Each row is where one point has got to under a steady rotation. How many steps took it there?
The counts run from 0 to 578.
[ -9   5   1   9 -32 -33 -15   0  -4  27 -10  -4  10   5  48  36 -19  -6
  34  14   8  -7   1   3  14  16  -2  24  24  21 -43  25   4 -15  22   1
   6 -32 -51  39 -20  -4   9 -13 -64 -23  20]	481
[-23  23 -26  15 -38 -14 -12  -1   7  43  21   4   5  -8  18   9   8  13
  17  -3 -29  -4 -28 -12   3  10 -25  27   4  -3 -45  35 -16 -25  -4   3
   2 -17 -55  18 -45  -9  16   1 -29 -44  24]	484
[ -5   1 -14  -2 -24   6   0  20  32  21 -20  37  19  -9 -34  23  10  13
  40 -31   9   7   6 -16  13  -1 -28  26  14   3 -61  -6 -21   7 -16   9
  30 -24 -11  37  21  25  26  13 -15 -35  18]	381
[ 11  20   5  19  12  -4   0  26  31  39   6  18  31  14   8  -8  -5   4
  14   5 -11  15  -3  21 -26   9 -43  13  10 -23 -37  42  18  36 -17  27
  26 -22  20   9  -1  13  -2  28 -28 -46  30]	14
[ -3   2   3 -19 -16  -5  -2   9  17  24 -10  24  -3  -7   7   3  10  -1
  36 -21  11  10 -36   7  11   2 -33 -11  -5  -3 -56  49 -31 -29  10 -19
  50  -5 -12  33   9  38   5  -5  -6 -54  -1]	47
[  7   8 -21 -14 -10 -45   0   3  18  54   9  14  15   2  13  26 -35  23
  36  25  -9  23 -10   2   1   5 -18  13  -5  -7 -27  28   8   6  10   8
  36 -33 -55  11  24  25 -18   1 -30 -17  38]	432
[-25   9 -14  -4  14 -32   1  35  60  16 -45  -9  33   4  -5   7  14   7
  19  23  25  14  20 -16  -5 -17 -24  15  -5   1 -29  26 -48  30  -9   8
  18 -15  24  40  16   7   0  10 -68 -11   3]	20
[ 10  15 -13   8 -11 -34  -2  20  43  28   8  -3  31  34  20 -10  -1  -7
  33  18 -40   4   4 -21   3   7 -31  37  17 -11 -26  34  -9  12  21  15
  14 -12 -18 -19 -30  -8   6  -7 -49 -25  30]	141
[ -9  -8  -6  25 -24   0 -18   9  21  26  14 -13  12  15   7 -12  11   3
   3  10 -16  -3 -15  31 -24   4 -29  23  12  14 -42  48   4 -14  11  -2
   7 -26 -46  14 -17  23   3  -9  10 -70  40]	0
[ 28   2  14  12 -26  -6 -15   2  51  26 -17   8  19  10   7  13 -23  25
  27  11   7  14  22   9 -20   7 -38  18  10   5 -32  13  -6   5  29  18
   4 -31 -17  26   8  55  -9  -5 -25 -34  56]	217
[-13 -21   0  -2 -13 -15   4  30  17  28 -24  -5  32 -10   9  13  -7  11
  12  21  25  -7  25   6  19  11 -13  -5  42 -14 -17  43 -22   7 -16  -6
  45 -66 -24   4  41  -2   7  14 -43 -28  11]	393
[-15   3 -13  16 -21 -20   7  36  48   5  11 -19  23  20  15 -31  -9  15
  -6   9  -4 -16  11 -14 -10   3 -33  32  11  -5 -27  42   1  13   1  30
  -4 -29 -57  30 -19   6 -16  15 -17 -29  24]	70
[  7  19  -5 -23 -22 -40  34  16  55  11  10  29  29  -4  -3  11  -9   0
  32 -11  19 -14 -19 -19 -18   9 -41  13 -19 -21 -39  -4 -16  17  14  28
  14 -10   7  27  -5  24  16   2 -30 -41   5]	302
[ 12  19  12   1  -3 -20  13  39  21  19 -35  24  16   6 -23  -1  -2  -9
   6   6  11   3  28 -16   6  29 -49  -8  22  -1 -27  10 -49  -7 -25   8
  35 -33   7  10   3  24  10   8 -46 -56   6]	178
[-18  -5 -29  -6 -11 -39  -7  23  64   1  -8 -14  34  24  -9 -33  -2  -7
  16  24  25  22 -14   8  -5 -15 -10  23 -14  -3 -36  50  -3  30   5   1
  35  -8 -22  55  22  22   6  18 -23 -32  11]	347
[-30 -11  -3   4   1 -24 -11  31  35  45   3  19  18  15  -4  15 -10   1
  14   9  29 -11   7  -1  -4   3 -13  43   0  -7 -24  41  23  14 -24  23
  19 -49 -23  42  43   6  -2  28 -14 -44   7]	234
[-14 -16 -15  16 -43 -42 -21  10  42   5 -28 -14   3  -1  26   8   6  14
  27   4  33  -7   2 -27  -3   1  -4  16  -9  19 -35  19 -41  -5  31  -4
  -2 -34 -16   5 -21  19   7 -22 -43 -43   6]	478
[ -5   2 -19  -5 -12 -42 -32 -10  17  42 -17  12  19   6   2  24   9  -7
  24   9 -38  17 -22  17  31 -15  -9  -6  14  11 -27  52   9 -26  16 -32
  14 -12 -23  16  -7  13  17 -22 -53 -27  22]	207
[-25  -7 -18   4   6 -19   6  32  27  33 -27  18  14   2   4  16 -18 -10
  31  -2  39 -15   8 -12   1  -3  -4  22   6   0 -36  24  12  10  -7  40
  31 -51  -2  55  34  10  -7  25 -28 -45 -11]	235
[-13 -20   6   1 -21  -9 -17  38   9  27 -24  18   1  10  12  51   6   5
  38   4  27 -14   8 -29  -9  13 -22  34  16  34 -53   8 -31   0   5  -4
   6 -30 -24  29 -19 -19  15 -20 -30 -46  -4]	37
[ -5  21 -19  -5 -26   9  -5  -2  12  37  -3  26  19 -29  19  23 -32  25
  41 -11  -1  -5 -29  -9 -19 -10 -13  32 -14  -2 -64   2   3  -3  21  34
  22 -41 -32  32 -15   1  -3  -2 -21 -37   6]	156
[ 34 -13  20 -19 -23 -10  12  12  33   1   7   7  14   7  29  10  -8  -6
  30  26   8   9 -22  11 -21   5 -13  -1  39  -2 -50  17 -15  -2  38  -3
   8 -38 -23   3  14  37  24 -25 -31 -49  24]	261
[ 22  17  12  -8  11 -31  -1  14  31  20 -41  12   8  22   5   9 -15 -12
 -10  15   1   4  15  17 -13  24 -35   3  19  23 -15  34   1  -2 -14   2
  10 -26  20  49 -10  27   0 -10 -56 -62  25]	292
[-14  14 -21 -27  -8 -12  -6  13  38  33  -1 -11  34   3  -1  28  -4  17
  29  34 -25  27 -17  -5  11 -24 -27  39  14   4 -36  44 -21  24  12   0
  26   0 -39  18   9 -19  18  -9 -31   5  35]	427
[-20  -4 -10  -8 -22   4  28  26   7   8  29 -15  11  13   7 -18  -1  15
  12  19  -7 -11 -24   0 -15 -10 -26  15  22  -3 -44  41 -23 -21  -5   2
  23 -28 -68  44   2  17   2  11   4 -65   7]	114
[-25  -9  -7 -13 -19 -49   2  24  63   8 -30 -12  43 -18   1   7  20  -9
  14   0   3   1   0  -3  15   9 -35  -7   1   0 -12  43 -42  17   3 -23
  27   6  11  24 -12  14  22   0 -55 -17  15]	135
[ -1  16  -8   8 -14 -32  -9 -11  42   2 -19 -14  22   6  -6  -9   8   1
  27  22   4  17  16  -4  13   1 -48  28 -15  13 -39  26 -41 -17  14  -2
  14  -4 -28  41   9  49 -10 -20 -21 -41  44]	219
[-20  16 -19  -5  18 -17   0  24  13  26 -17   4   0  17   3 -20   4 -15
   4  -1   3   9  -9  -5   3 -17 -29  26   1  19 -44  44  -9 -18 -21  -1
  27   3 -11  75 -16  -1   8  19 -38 -58 -14]	567
[ 11 -19  17  10 -20  13  -4  30   3  19 -14  15  16   5  17  23 -12  36
  13 -12 -23  -7  10   8 -27  13 -43 -15  50  27 -35  33   0 -10  -7   2
  28 -34 -39  20 -28  19  -6  -1 -24 -36  32]	327
[  9  -5 -22  20 -20 -27 -13  -5  50  38  15   9  30  14   1 -13  -4  31
  31  11 -33  18  10  -6   1  -1 -38   7   1 -24 -21  34  -9   8  15   0
  13 -23 -38  -6  11  44 -17   3 -31 -23  49]	546
[-13 -14 -23   8 -15 -24 -26  55   6  13 -20   4  40   6 -10   0 -20  16
   5  10 -18 -17  18  -4  12  23 -18  12  26  14  -9  36  13   1 -15   9
  42 -49 -53  13 -17 -11  -2  11 -38 -23  20]	397
[  0  17 -18 -39  -4 -40  33  10  49  24  25  19  16  14  -9  -7  -3 -12
  29   0  12  -4 -30 -17  -6  -7 -34  24 -16 -27 -34  24  -1   6  12  27
  14   0  -6  36  10  29  16   2 -15 -39   2]	303
[ -4  -9   0 -17 -17 -49  16  31  25  31  30   3  12  22  16  12   0 -17
   7  26  11 -18 -17 -10  -9  22 -11  10  15  -4 -12  51 -10 -19  -3  -5
   4 -44 -19   7   7  -9  20 -13 -25 -70  -4]	520
[-22   1 -25  -9  -1 -40  14  32  45  29  -3  -1  22   9 -30  -3   6  24
   6   2  -1   1  25 -40  19  14 -36  21  14   7  -6  20 -27   9 -31  14
  18 -16 -28  49  11  15  -5  23 -41 -10  16]	510
[ -2   3   5   9   5   1 -39   4  23  35 -23  15  19   6 -11  31   0 -12
  20  13  -2  12  -3  31  16 -10 -17  35   6  20 -44  33  23   2   0  -2
  17 -31 -17  66  19  29  12   3 -20 -45  35]	494
[ -1  23  -1 -26 -21  -8   4   9  23  27  22  17   5  -9 -13  23  26  10
  19   2  -7   5 -40   1 -21  -6 -57   6 -12   1 -48  28 -39 -17  15   0
  -1  -9 -18  14 -28  14  13 -27  -3 -63   9]	373
[ 15  -9  -9  -6 -41 -25  11  12  34  -5   0  12  15  14   5   1  17   8
  36  -1 -14  12 -17 -24 -37  11 -42  -5   9  -2 -51   8 -45   8  25 -16
  11  -5  -1  -6 -41  28  11 -13 -33 -52  16]	258
[-14   8 -30   7  -4 -41 -16   5  17  49   6   5 -13   5 -11   2 -11  23
  28  15  12  14   6 -35  16 -11 -37  17 -14  -8 -20  36 -43 -22   0   2
  22 -28 -31   7  15  20 -22  -2 -29 -43  23]	435
[-13 -30  -1  17 -23 -34 -27   2  20  41 -29  17  23 -13  48  39  -5  16
  53  10  17  -1  -9  17  -8  -6 -10 -14   2   6 -45  27  17  17  29 -11
  21 -21  -1   4  -3  27  -7   0 -48 -34   3]	204
[-12   0 -21 -12 -21 -55  11  19  36   8 -26  12  51  -5 -17   0  10 -14
  34  -9   4  -5   7 -12  21  12 -19 -20  -4 -15 -33  30 -29  12   9 -12
  37  -4   9  11  -1   8  27   5 -61 -30  -4]	465
[-17   0  -7  -7 -20 -53  -5  23  55  39  -9  -5  52   3  -3   7  22  -1
  17  -7 -20 -13   5 -12  32  13 -28   5  17  -9 -14  49 -12   7   4  -8
   1   0  -3  25 -12  13  27   7 -62  -6  21]	136
